In the data rows, 500 means zero.
Each row below has a hidden score, from 0 to 30, with 15 about the middle. What is it? The score is a weighted sum of the row's numbers plus the product of two more (or one squared), each taken from its middle value.
Array([393, 558, 662, 561, 449, 585, 465, 397, 633, 373, 564, 514, 566,
       415, 602, 531]): 14
Array([627, 362, 456, 552, 668, 471, 545, 443, 476, 365, 510, 502, 472,
       597, 406, 466]): 14
Array([686, 725, 528, 424, 384, 600, 518, 401, 660, 455, 477, 517, 306,
       473, 365, 440]): 13
Array([532, 266, 512, 388, 557, 447, 602, 502, 477, 603, 549, 472, 540,
       488, 412, 502]): 22
Array([699, 715, 491, 415, 399, 430, 499, 413, 512, 430, 534, 687, 538,
       551, 395, 510]): 18
Array([639, 511, 434, 592, 486, 411, 283, 440, 488, 583, 517, 520, 413,
       508, 480, 524]): 17
Array([453, 437, 523, 565, 318, 553, 780, 626, 312, 395, 563, 502, 458,
       452, 509, 540]): 11
Array([698, 764, 550, 449, 466, 515, 696, 514, 404, 537, 473, 534, 375,
       567, 632, 556]): 28
Array([728, 711, 458, 505, 479, 447, 395, 434, 484, 483, 527, 488, 582,
       558, 541, 595]): 13
Array([396, 505, 666, 473, 522, 340, 437, 234, 554, 425, 545, 562, 661,
       401, 473, 575]): 20
Array([381, 494, 456, 219, 573, 578, 493, 753, 537, 430, 430, 610, 501,
       356, 414, 402]): 15
Array([468, 442, 573, 697, 300, 682, 631, 632, 333, 236, 420, 534, 331,
       437, 522, 399]): 11
Array([330, 589, 611, 529, 554, 482, 517, 379, 382, 436, 589, 536, 612,
       562, 407, 424]): 18
Array([636, 297, 451, 370, 615, 457, 502, 370, 465, 288, 411, 448, 503,
       408, 371, 402]): 25
Array([611, 409, 391, 462, 721, 358, 416, 501, 499, 166, 519, 367, 491,
       524, 439, 667]): 13
Array([425, 529, 415, 257, 494, 537, 575, 640, 643, 578, 395, 454, 462,
       493, 502, 553]): 20
Array([487, 426, 536, 586, 345, 641, 539, 662, 366, 398, 521, 347, 429,
       448, 514, 390]): 12
Array([587, 225, 479, 452, 386, 445, 598, 457, 460, 615, 443, 503, 413,
       527, 422, 434]): 20
Array([507, 488, 545, 760, 272, 651, 754, 545, 380, 376, 388, 486, 659,
       476, 547, 429]): 12
Array([543, 458, 368, 495, 349, 358, 363, 509, 375, 668, 543, 418, 625,
       595, 514, 465]): 28
Array([431, 501, 396, 310, 423, 488, 299, 771, 524, 347, 563, 584, 652,
       404, 612, 433]): 15
Array([717, 670, 416, 456, 473, 488, 615, 509, 400, 565, 428, 505, 372,
       522, 502, 486]): 14
Array([563, 307, 505, 446, 480, 446, 561, 456, 347, 607, 347, 564, 515,
       446, 544, 564]): 17
Array([380, 521, 396, 550, 601, 629, 545, 325, 439, 555, 472, 647, 439,
       559, 372, 533]): 12
Array([338, 611, 667, 612, 495, 374, 505, 379, 521, 532, 638, 565, 515,
       406, 550, 557]): 10
Array([511, 533, 555, 742, 445, 553, 506, 639, 508, 503, 384, 491, 595,
       501, 534, 544]): 12
Array([697, 710, 562, 529, 458, 502, 564, 482, 451, 419, 490, 494, 537,
       512, 477, 541]): 10
Array([650, 676, 508, 413, 421, 467, 569, 541, 588, 451, 580, 511, 455,
       472, 456, 378]): 13
Array([419, 545, 332, 485, 624, 787, 456, 288, 450, 448, 504, 556, 497,
       619, 416, 496]): 12
Array([347, 553, 535, 331, 585, 502, 627, 696, 595, 456, 500, 455, 494,
       511, 529, 535]): 18
Array([570, 447, 423, 458, 347, 376, 137, 519, 449, 574, 575, 485, 416,
       558, 531, 559]): 23
Array([554, 290, 561, 403, 370, 442, 591, 426, 491, 671, 559, 550, 437,
       521, 501, 530]): 19
Array([644, 299, 486, 477, 576, 459, 503, 362, 484, 466, 353, 441, 511,
       383, 595, 435]): 17
Array([383, 512, 368, 348, 612, 877, 362, 232, 401, 569, 587, 443, 622,
       517, 555, 478]): 16
Array([593, 412, 431, 530, 780, 452, 515, 590, 618, 564, 421, 538, 449,
       458, 430, 561]): 15
Array([241, 580, 52, 722, 305, 346, 714, 473, 728, 504, 592, 338, 585,
       487, 546, 504]): 15
Array([625, 368, 440, 589, 848, 478, 417, 482, 537, 431, 502, 510, 427,
       579, 470, 538]): 13
Array([690, 689, 515, 480, 529, 453, 483, 472, 528, 625, 373, 560, 353,
       670, 465, 489]): 15
Array([332, 517, 236, 527, 544, 553, 620, 198, 367, 445, 432, 527, 472,
       510, 457, 552]): 10
Array([273, 624, 56, 703, 299, 258, 606, 731, 739, 429, 530, 324, 516,
       498, 550, 577]): 13
Array([462, 465, 543, 524, 434, 742, 540, 477, 375, 471, 607, 418, 377,
       581, 537, 563]): 15
Array([703, 779, 525, 493, 462, 562, 566, 493, 512, 561, 469, 492, 636,
       484, 516, 341]): 14
Array([480, 456, 522, 617, 509, 823, 533, 407, 396, 456, 648, 443, 560,
       402, 348, 553]): 14
Array([374, 514, 721, 580, 518, 410, 489, 380, 476, 528, 590, 595, 592,
       462, 576, 493]): 12
Array([379, 547, 603, 438, 509, 480, 524, 614, 364, 572, 377, 375, 475,
       601, 629, 616]): 19
Array([656, 334, 454, 394, 638, 377, 453, 533, 591, 391, 367, 546, 480,
       383, 552, 585]): 15
Array([368, 588, 593, 498, 562, 362, 449, 359, 404, 555, 411, 383, 453,
       465, 502, 511]): 13
Array([609, 300, 527, 477, 505, 417, 465, 401, 344, 594, 491, 512, 446,
       229, 505, 569]): 20
Array([538, 477, 619, 658, 329, 620, 467, 610, 588, 495, 311, 472, 566,
       509, 586, 569]): 18
Array([390, 529, 418, 247, 578, 587, 493, 737, 640, 546, 337, 569, 587,
       418, 452, 563]): 15
Array([327, 561, 196, 528, 415, 452, 476, 440, 422, 501, 476, 619, 527,
       574, 540, 525]): 11
Array([409, 515, 421, 273, 412, 484, 441, 641, 542, 479, 605, 554, 475,
       438, 440, 514]): 17
Array([604, 264, 467, 415, 637, 489, 499, 473, 458, 577, 466, 490, 529,
       518, 365, 488]): 26
Array([456, 536, 427, 434, 619, 869, 415, 449, 358, 558, 415, 473, 538,
       456, 546, 426]): 14
Array([502, 458, 611, 336, 402, 807, 579, 575, 772, 548, 649, 346, 502,
       437, 455, 436]): 23
Array([390, 516, 444, 282, 591, 543, 578, 728, 628, 500, 418, 555, 510,
       437, 408, 574]): 14
Array([538, 484, 436, 633, 835, 471, 533, 532, 591, 404, 540, 528, 496,
       378, 548, 586]): 13
Array([352, 532, 750, 546, 554, 346, 548, 564, 437, 473, 502, 451, 439,
       603, 457, 524]): 11
Array([369, 584, 635, 492, 593, 361, 538, 350, 365, 486, 589, 559, 498,
       476, 485, 518]): 12
Array([705, 800, 494, 531, 524, 415, 684, 538, 504, 509, 770, 581, 470,
       458, 566, 443]): 13
Array([710, 722, 518, 548, 461, 576, 515, 517, 479, 529, 576, 257, 485,
       402, 490, 609]): 12
Array([374, 556, 682, 506, 547, 355, 482, 459, 371, 395, 674, 397, 424,
       606, 596, 444]): 10
Array([518, 451, 539, 404, 392, 703, 589, 511, 804, 638, 463, 581, 516,
       444, 498, 553]): 25
Array([464, 445, 487, 553, 384, 615, 563, 615, 273, 276, 464, 283, 574,
       605, 380, 465]): 14
Array([486, 309, 557, 413, 425, 450, 758, 618, 642, 579, 677, 630, 520,
       463, 433, 466]): 17
Array([313, 549, 572, 330, 540, 486, 494, 724, 467, 549, 398, 380, 548,
       503, 545, 510]): 15
Array([406, 524, 646, 505, 577, 486, 483, 478, 706, 455, 408, 519, 491,
       384, 579, 463]): 19
Array([414, 435, 244, 412, 589, 693, 410, 240, 365, 539, 526, 639, 608,
       426, 589, 574]): 15
Array([438, 508, 389, 414, 536, 861, 467, 226, 384, 580, 601, 410, 521,
       404, 342, 542]): 20
Array([515, 438, 586, 457, 363, 643, 512, 444, 710, 567, 584, 485, 591,
       557, 449, 510]): 17
Array([373, 535, 361, 432, 601, 676, 455, 300, 410, 466, 517, 607, 595,
       582, 531, 531]): 12
Array([408, 508, 395, 274, 409, 573, 390, 654, 460, 537, 546, 669, 639,
       410, 484, 415]): 24
Array([676, 658, 481, 478, 581, 495, 607, 536, 498, 395, 586, 455, 453,
       443, 545, 526]): 14
Array([353, 559, 526, 339, 568, 561, 498, 639, 588, 516, 388, 412, 460,
       478, 502, 430]): 16
Array([588, 407, 518, 500, 683, 484, 420, 599, 531, 426, 612, 445, 468,
       478, 544, 439]): 14
Array([423, 608, 645, 566, 440, 457, 474, 289, 435, 415, 641, 541, 430,
       399, 459, 469]): 11
Array([580, 335, 505, 418, 664, 417, 610, 415, 481, 318, 443, 336, 536,
       478, 573, 524]): 16
Array([397, 571, 597, 541, 466, 506, 458, 349, 706, 502, 539, 477, 428,
       519, 466, 441]): 14
Array([499, 433, 558, 686, 321, 613, 597, 683, 296, 412, 543, 583, 596,
       511, 499, 507]): 9
Array([344, 550, 108, 564, 456, 487, 515, 362, 538, 487, 443, 533, 455,
       544, 678, 474]): 19
Array([566, 442, 412, 417, 326, 505, 249, 485, 476, 430, 510, 506, 654,
       548, 529, 526]): 25
Array([429, 460, 535, 647, 330, 563, 517, 721, 304, 482, 509, 600, 374,
       455, 532, 554]): 9
Array([691, 701, 477, 501, 487, 460, 569, 465, 453, 602, 412, 551, 473,
       401, 502, 426]): 14
Array([603, 514, 365, 478, 285, 340, 249, 609, 443, 659, 567, 435, 461,
       520, 475, 557]): 27
Array([337, 589, 545, 398, 574, 543, 608, 604, 306, 632, 412, 423, 558,
       525, 557, 589]): 14
Array([624, 560, 446, 419, 471, 476, 300, 431, 285, 574, 621, 536, 435,
       456, 575, 524]): 17
Array([286, 587, 93, 665, 323, 497, 651, 480, 595, 393, 587, 458, 579,
       415, 428, 605]): 8
Array([519, 347, 608, 427, 432, 618, 727, 572, 676, 699, 551, 480, 639,
       608, 467, 410]): 23
Array([383, 594, 581, 395, 566, 446, 594, 707, 281, 601, 358, 415, 495,
       638, 492, 505]): 13
Array([372, 562, 638, 380, 630, 496, 450, 508, 435, 536, 560, 458, 451,
       478, 418, 571]): 14
Array([601, 324, 379, 438, 571, 448, 394, 349, 490, 472, 358, 394, 549,
       607, 472, 359]): 22
Array([514, 451, 530, 591, 272, 726, 550, 661, 302, 296, 593, 713, 510,
       493, 580, 552]): 7
Array([370, 552, 526, 295, 700, 543, 513, 712, 437, 438, 363, 524, 434,
       509, 630, 498]): 20
Array([590, 465, 517, 770, 708, 566, 417, 589, 657, 671, 561, 453, 474,
       483, 576, 484]): 20
Array([568, 416, 460, 501, 869, 450, 435, 631, 471, 442, 559, 486, 429,
       476, 540, 425]): 13
Array([477, 501, 566, 593, 377, 548, 590, 566, 296, 386, 517, 430, 422,
       586, 373, 575]): 10
Array([518, 435, 556, 421, 365, 614, 643, 547, 611, 473, 638, 503, 528,
       590, 401, 471]): 15
Array([473, 487, 631, 757, 277, 591, 496, 502, 262, 305, 494, 477, 481,
       525, 556, 455]): 7
Array([733, 753, 526, 472, 463, 475, 540, 482, 554, 527, 586, 490, 539,
       459, 536, 504]): 13
Array([568, 304, 560, 497, 517, 405, 667, 579, 460, 508, 493, 530, 518,
       451, 588, 494]): 17
Array([449, 477, 342, 375, 464, 779, 437, 310, 408, 563, 501, 514, 608,
       379, 492, 574]): 17
Array([400, 534, 642, 545, 618, 412, 557, 451, 394, 621, 438, 503, 590,
       671, 482, 353]): 15
Array([568, 354, 484, 490, 654, 377, 582, 478, 397, 391, 422, 497, 477,
       465, 488, 470]): 14
Array([558, 264, 617, 456, 434, 345, 599, 439, 510, 643, 457, 627, 568,
       469, 604, 581]): 19
Array([403, 550, 609, 509, 463, 398, 308, 288, 690, 491, 589, 503, 562,
       500, 559, 543]): 14
Array([566, 476, 525, 821, 559, 520, 469, 666, 533, 491, 487, 530, 427,
       503, 443, 533]): 10
Array([344, 603, 146, 702, 473, 428, 520, 450, 549, 547, 462, 472, 539,
       520, 415, 382]): 13
Array([275, 617, 77, 670, 432, 448, 626, 450, 496, 564, 635, 424, 436,
       491, 429, 543]): 9
Array([361, 559, 689, 616, 455, 397, 440, 402, 491, 516, 614, 492, 566,
       491, 429, 465]): 17
